In the rows, zero is written as 100.
Where one turn sends some rows of the set: a few examples, then the rows asked
q_260: [81,101,76,110,109,98,89,111,81,132,103,122,116,148,90,104,119,75]
q_81: [113,121,111,90,94,81,89,111,94,115,120,92,109,122,102,99,114,88]
q_274: [117,120,104,93,99,96,87,116,92,107,119,110,108,111,110,115,104,96]
q_866: [112,110,71,118,114,95,83,136,82,104,126,130,123,127,83,99,89,79]
q_230: [124,111,61,105,103,90,83,126,78,124,121,132,121,124,90,115,92,99]
q_92: [109,119,96,86,95,110,88,123,91,108,119,105,104,106,98,96,122,101]
q_551: [93,102,63,120,109,103,84,121,82,130,106,112,115,138,73,78,103,77]
q_791: [80,104,69,106,109,89,76,109,94,114,110,125,119,117,101,77,93,93]
q_350: [87,109,83,104,128,88,86,132,77,128,113,111,114,156,82,93,105,81]
q_317: [109,122,105,82,100,83,92,102,100,120,117,92,115,110,100,97,109,85]
q_150: [105,119,103,88,103,89,85,110,97,116,110,112,102,96,99,99,107,85]
q_635: [116,125,101,84,96,102,96,106,86,106,118,109,115,109,105,111,108,96]
q_860: [82,105,66,97,98,108,89,116,79,112,123,124,124,140,93,86,121,103]
q_264: [105,105,67,106,112,94,87,142,92,118,138,108,127,139,72,91,109,76]
q_837: [81,102,60,105,98,109,86,107,67,107,119,114,120,131,92,92,114,91]
q_956: [110,117,90,103,98,80,89,105,66,132,115,111,131,129,72,89,79,82]
q_650: [84,108,77,95,100,123,97,116,76,122,126,120,138,134,78,94,105,94]
q_439: [112,122,110,83,96,97,98,108,91,123,109,106,110,120,90,98,127,86]
q_314: [115,104,60,94,102,78,85,128,94,143,131,104,125,135,78,98,110,92]
q_275: [109,113,84,117,105,74,86,126,77,110,124,114,123,141,72,80,99,68]
q_430: [111,115,97,83,101,99,90,125,105,122,128,93,111,118,103,112,119,95]
q_247: [108,120,111,88,99,99,91,123,98,126,108,107,101,123,93,101,130,88]
q_127: [96,104,63,121,104,104,83,116,73,119,106,116,115,133,76,76,98,81]
q_620: [108,118,106,92,102,92,82,117,100,117,106,105,100,101,100,91,109,89]
q_267: [99,113,58,116,101,90,90,119,77,123,126,99,129,152,85,103,92,84]
q_847: [104,109,74,90,104,96,93,122,84,148,130,99,136,135,66,97,99,87]
q_151: [113,121,105,89,106,97,89,110,100,120,103,115,108,99,100,102,106,86]
q_475: [99,111,54,118,106,91,85,120,81,120,124,103,128,142,91,105,82,85]
q_590: [97,103,61,119,108,113,86,123,76,125,107,120,115,138,75,85,104,83]
q_474: [116,114,59,115,99,87,84,120,73,122,111,126,118,123,85,119,92,80]
q_300: [88,109,76,108,128,82,76,124,75,111,115,109,113,129,90,81,83,86]
q_306: [110,117,91,77,100,110,94,114,98,116,121,101,113,100,95,97,121,96]
q_824: [107,114,98,78,103,97,94,118,103,127,129,101,112,114,97,116,124,90]
q_965: [107,105,48,103,100,88,84,128,91,136,127,100,123,125,77,108,107,80]
q_4: [90,109,67,100,122,106,86,131,64,106,126,112,117,142,88,93,102,97]
q_829: [100,115,64,120,104,84,88,116,77,122,118,105,127,150,88,105,84,79]
q_856: [108,120,110,85,96,77,91,103,93,118,120,98,109,112,97,100,114,83]
q_181: [82,110,95,103,106,97,93,111,89,141,108,120,132,142,75,89,99,75]
q_96: [112,115,66,110,86,70,87,109,68,123,118,102,120,135,75,95,106,75]
q_667: [121,115,77,105,91,62,84,109,70,124,119,113,121,134,82,88,96,88]
q_805: [81,106,87,106,108,86,87,113,93,133,102,131,118,149,91,90,116,84]
q_692: [103,120,110,82,99,91,96,114,94,127,113,109,104,119,89,104,130,84]
q_980: [113,120,100,86,100,97,91,110,88,108,122,116,108,103,105,117,107,94]
q_990: [112,112,70,99,107,108,89,121,72,130,123,123,132,118,80,111,78,95]
q_644: [84,110,81,105,105,102,83,105,84,119,115,122,133,112,85,82,77,86]
q_617: [77,97,65,112,111,89,76,104,88,122,106,111,116,119,96,85,97,76]
q_891: [105,117,93,78,97,108,92,116,90,111,125,108,107,101,96,103,124,98]
q_859: [111,119,100,80,105,101,97,115,105,129,118,103,115,118,100,117,118,90]

q_860 -> q_314
q_837 -> q_965
Now find these:
q_81 -> q_620
q_859 -> q_439
q_847 -> q_181
q_590 -> q_267
q_275 -> q_300
q_150 -> q_980

Where one turn sends some rows of the set: a few examples, then the rows asked
q_759: [105,108,110,88,71,96,89,103,86,81,111,97,87,107,112,94,87]
q_323: [105,94,103,92,74,111,96,76,78,103,112,92,105,101,106,89,98]
q_799: [113,107,114,81,77,103,79,101,98,92,101,96,89,113,96,107,90]
q_146: [103,83,98,109,107,91,103,126,100,124,96,126,103,116,101,101,102]
q_648: [102,106,77,91,103,95,113,94,89,96,124,99,103,87,96,101,112]
q_914: [94,90,92,122,101,94,102,99,74,111,88,97,102,107,113,91,118]
q_180: [105,83,93,105,109,91,99,123,105,126,95,123,106,114,101,106,102]
q_523: [109,109,109,84,75,96,88,96,91,81,110,94,89,109,110,97,85]
q_363: [104,94,101,92,72,111,96,77,78,104,112,92,105,99,106,90,99]
q_292: [99,109,99,102,100,95,123,100,74,90,125,109,94,101,97,84,109]
q_767: [108,84,103,108,110,90,102,122,101,120,95,129,102,122,100,99,96]
q_541: [109,108,102,81,75,95,84,96,95,83,110,91,91,104,110,102,87]
q_341: [109,83,109,96,100,84,95,126,112,111,104,114,105,125,105,111,88]
q_952: [106,82,92,105,108,90,98,123,106,123,96,125,105,113,101,107,99]
q_437: [105,91,88,111,112,92,98,83,87,111,87,89,109,111,109,100,113]
q_559: [108,111,101,95,110,94,121,87,82,88,123,104,99,108,93,86,103]
q_558: [104,82,104,99,95,85,94,133,110,113,105,116,104,119,107,112,91]
q_999: [102,93,101,93,71,111,96,79,76,104,112,93,104,98,106,89,100]
q_789: [104,105,106,86,67,104,78,114,92,95,102,99,87,101,99,108,97]
q_473: [102,107,103,88,67,97,87,106,87,83,111,97,87,101,113,97,90]
q_598: [99,92,102,121,106,93,105,92,74,108,88,98,101,117,111,86,113]
q_505: [105,106,116,89,67,105,83,114,87,92,103,103,84,109,99,101,95]
q_873: [104,94,105,93,73,111,97,77,76,103,112,93,104,102,106,87,98]
q_459: [111,103,89,89,111,96,119,90,92,90,123,89,103,98,98,98,113]
q_743: [110,107,121,86,74,104,83,106,91,90,101,101,85,115,96,100,91]
q_587: [104,82,109,101,95,84,96,133,107,111,105,117,103,123,107,108,90]
q_426: [107,82,104,96,98,83,93,129,113,113,104,114,106,120,106,113,90]
q_478: [104,82,97,109,106,91,101,126,101,122,96,129,102,116,102,102,99]
q_695: [109,84,95,102,114,90,99,117,108,125,95,121,108,118,99,107,99]
q_867: [110,85,102,104,115,90,102,116,106,123,95,123,106,124,98,102,96]
q_276: [97,89,83,115,104,93,97,93,82,114,88,92,107,103,112,100,118]
q_373: [100,101,89,100,100,98,123,106,80,91,125,97,96,93,102,91,119]
q_540: [104,107,98,84,70,96,84,102,93,85,111,93,90,99,112,102,90]
q_848: [104,101,82,93,104,97,119,99,88,93,124,91,101,90,101,98,118]
q_645: [107,85,104,109,111,91,104,122,100,122,95,126,103,123,100,98,98]
q_890: [106,93,100,114,114,92,102,82,82,108,87,93,106,120,108,91,110]
q_969: [109,105,106,81,73,103,76,106,98,95,101,95,89,104,97,112,94]
q_594: [110,109,88,88,112,93,115,82,92,92,123,98,104,99,93,98,104]
q_162: [103,94,104,94,72,111,97,79,75,103,112,94,104,101,106,87,99]
q_354: [110,83,95,102,113,90,97,117,108,123,95,123,107,118,99,107,96]
q_252: [111,84,102,104,114,90,100,116,106,120,94,126,105,123,99,102,94]
q_546: [107,83,112,100,98,84,96,129,109,110,104,117,103,126,106,108,88]
q_103: [105,103,100,100,105,97,126,101,79,87,125,99,95,103,100,85,114]
q_972: [111,104,100,94,112,96,124,91,86,87,123,94,99,106,98,89,110]
q_37: [95,106,84,100,96,96,118,104,79,94,125,106,97,87,99,93,114]

q_541 -> q_473
q_559 -> q_648
q_103 -> q_459
Now find these:
q_867 -> q_180
q_341 -> q_558
q_323 -> q_999
q_354 -> q_478
q_743 -> q_969
q_437 -> q_914

Where one turn sends some rows of the set: a few examples, then the rows asked
q_556: [81,110,95,131,94,104,93,86,89,87,102,94,98,85,115,86,118,85,78,91,109,125,99]
q_207: [127,104,101,93,124,108,99,120,104,114,94,110,110,102,104,110,98,87,90,101,105,95,94]
q_548: [93,84,90,100,102,114,94,102,84,99,122,102,72,87,100,91,93,102,104,101,92,117,90]
q_258: [106,98,72,112,106,118,87,128,98,94,97,93,115,95,109,96,118,90,97,125,97,108,100]
q_190: [126,102,106,95,116,103,104,115,93,114,93,114,107,101,98,104,100,86,79,103,116,90,96]
q_940: [99,101,73,112,113,125,89,112,102,94,101,89,118,104,110,89,116,86,92,126,91,99,95]
q_444: [112,97,75,110,115,120,91,112,94,94,102,99,115,102,116,91,125,92,87,127,98,108,99]
q_68: [104,89,118,123,85,93,107,90,86,114,100,99,90,101,101,120,106,93,85,82,108,107,92]
q_920: [85,110,95,101,80,115,86,99,84,111,89,105,103,109,117,101,116,107,100,91,89,91,123]
q_43: [99,101,78,114,114,121,87,118,89,95,97,95,119,106,128,93,124,96,90,118,104,107,100]
q_602: [84,102,104,114,114,119,68,105,106,110,122,87,102,92,111,105,92,91,101,92,91,83,99]
q_882: [105,87,121,119,81,94,94,84,93,111,96,101,97,90,98,114,116,88,91,80,107,104,91]
q_516: [102,103,92,115,100,105,96,109,100,98,121,89,82,89,91,96,84,97,113,119,89,103,104]
q_719: [118,96,106,95,107,105,113,117,92,119,88,108,105,94,100,105,102,86,85,97,109,79,85]
q_29: [91,108,81,133,94,109,91,95,97,91,116,78,105,78,122,91,111,89,79,95,95,121,95]
q_794: [105,105,69,112,110,125,87,111,97,97,99,91,114,93,119,87,110,102,83,124,91,100,103]
q_145: [113,93,119,122,89,101,105,83,101,109,96,107,93,96,86,110,99,84,90,85,101,112,90]
q_53: [88,107,89,134,98,111,78,97,91,87,105,80,101,79,121,92,111,81,82,84,107,114,101]
q_605: [92,120,105,101,92,127,91,102,89,127,100,87,112,103,107,97,113,100,103,89,98,86,120]
q_748: [71,95,98,98,94,115,89,93,90,122,98,98,99,97,119,113,123,102,92,89,105,82,109]
q_176: [98,95,122,128,84,99,103,94,98,115,106,96,99,86,104,114,108,79,90,78,101,108,82]
q_936: [100,93,99,105,93,113,86,108,99,93,120,112,78,103,103,98,90,92,117,102,80,106,95]
q_674: [75,108,87,126,100,107,83,87,92,96,100,82,103,83,122,103,109,79,77,88,98,122,100]
q_442: [102,91,124,128,90,100,104,90,92,111,93,101,104,98,95,115,104,83,89,81,106,114,93]
q_21: [84,108,98,102,115,117,76,114,100,100,103,107,97,100,111,97,97,96,103,73,80,86,105]
q_384: [89,106,104,112,118,114,85,115,98,112,115,96,94,90,89,97,106,108,105,77,77,99,102]
q_934: [89,105,84,94,87,100,120,98,87,107,99,98,75,89,102,98,108,105,97,107,110,98,116]
q_858: [100,92,125,120,86,102,114,94,97,114,101,103,90,93,104,112,102,88,94,77,108,102,84]
q_626: [85,108,90,130,106,109,93,90,98,86,106,86,106,84,119,92,116,80,82,87,101,129,98]
q_675: [84,110,94,130,91,108,87,87,99,99,114,86,99,78,129,101,115,88,84,91,96,125,99]
q_906: [99,117,90,90,76,104,100,95,89,97,111,108,77,98,115,90,94,94,98,100,104,107,116]
q_174: [115,102,105,93,114,104,107,122,96,115,87,115,104,94,95,98,100,93,91,112,102,82,90]
q_752: [92,107,93,82,82,117,95,92,77,116,106,97,88,91,120,91,102,89,101,114,113,107,109]
q_394: [124,98,96,85,108,100,111,117,105,108,94,108,104,95,94,103,103,91,88,96,116,89,94]
q_381: [122,107,103,93,115,96,110,119,99,110,104,111,99,102,93,100,106,89,88,109,109,85,91]
q_221: [110,101,70,105,109,112,95,118,90,101,94,95,115,89,113,90,117,97,83,128,93,98,96]

q_207 -> q_43
q_444 -> q_626
q_936 -> q_21
Now find these:
q_381 -> q_940
q_934 -> q_516
q_53 -> q_882
q_176 -> q_719
q_548 -> q_384
q_174 -> q_794

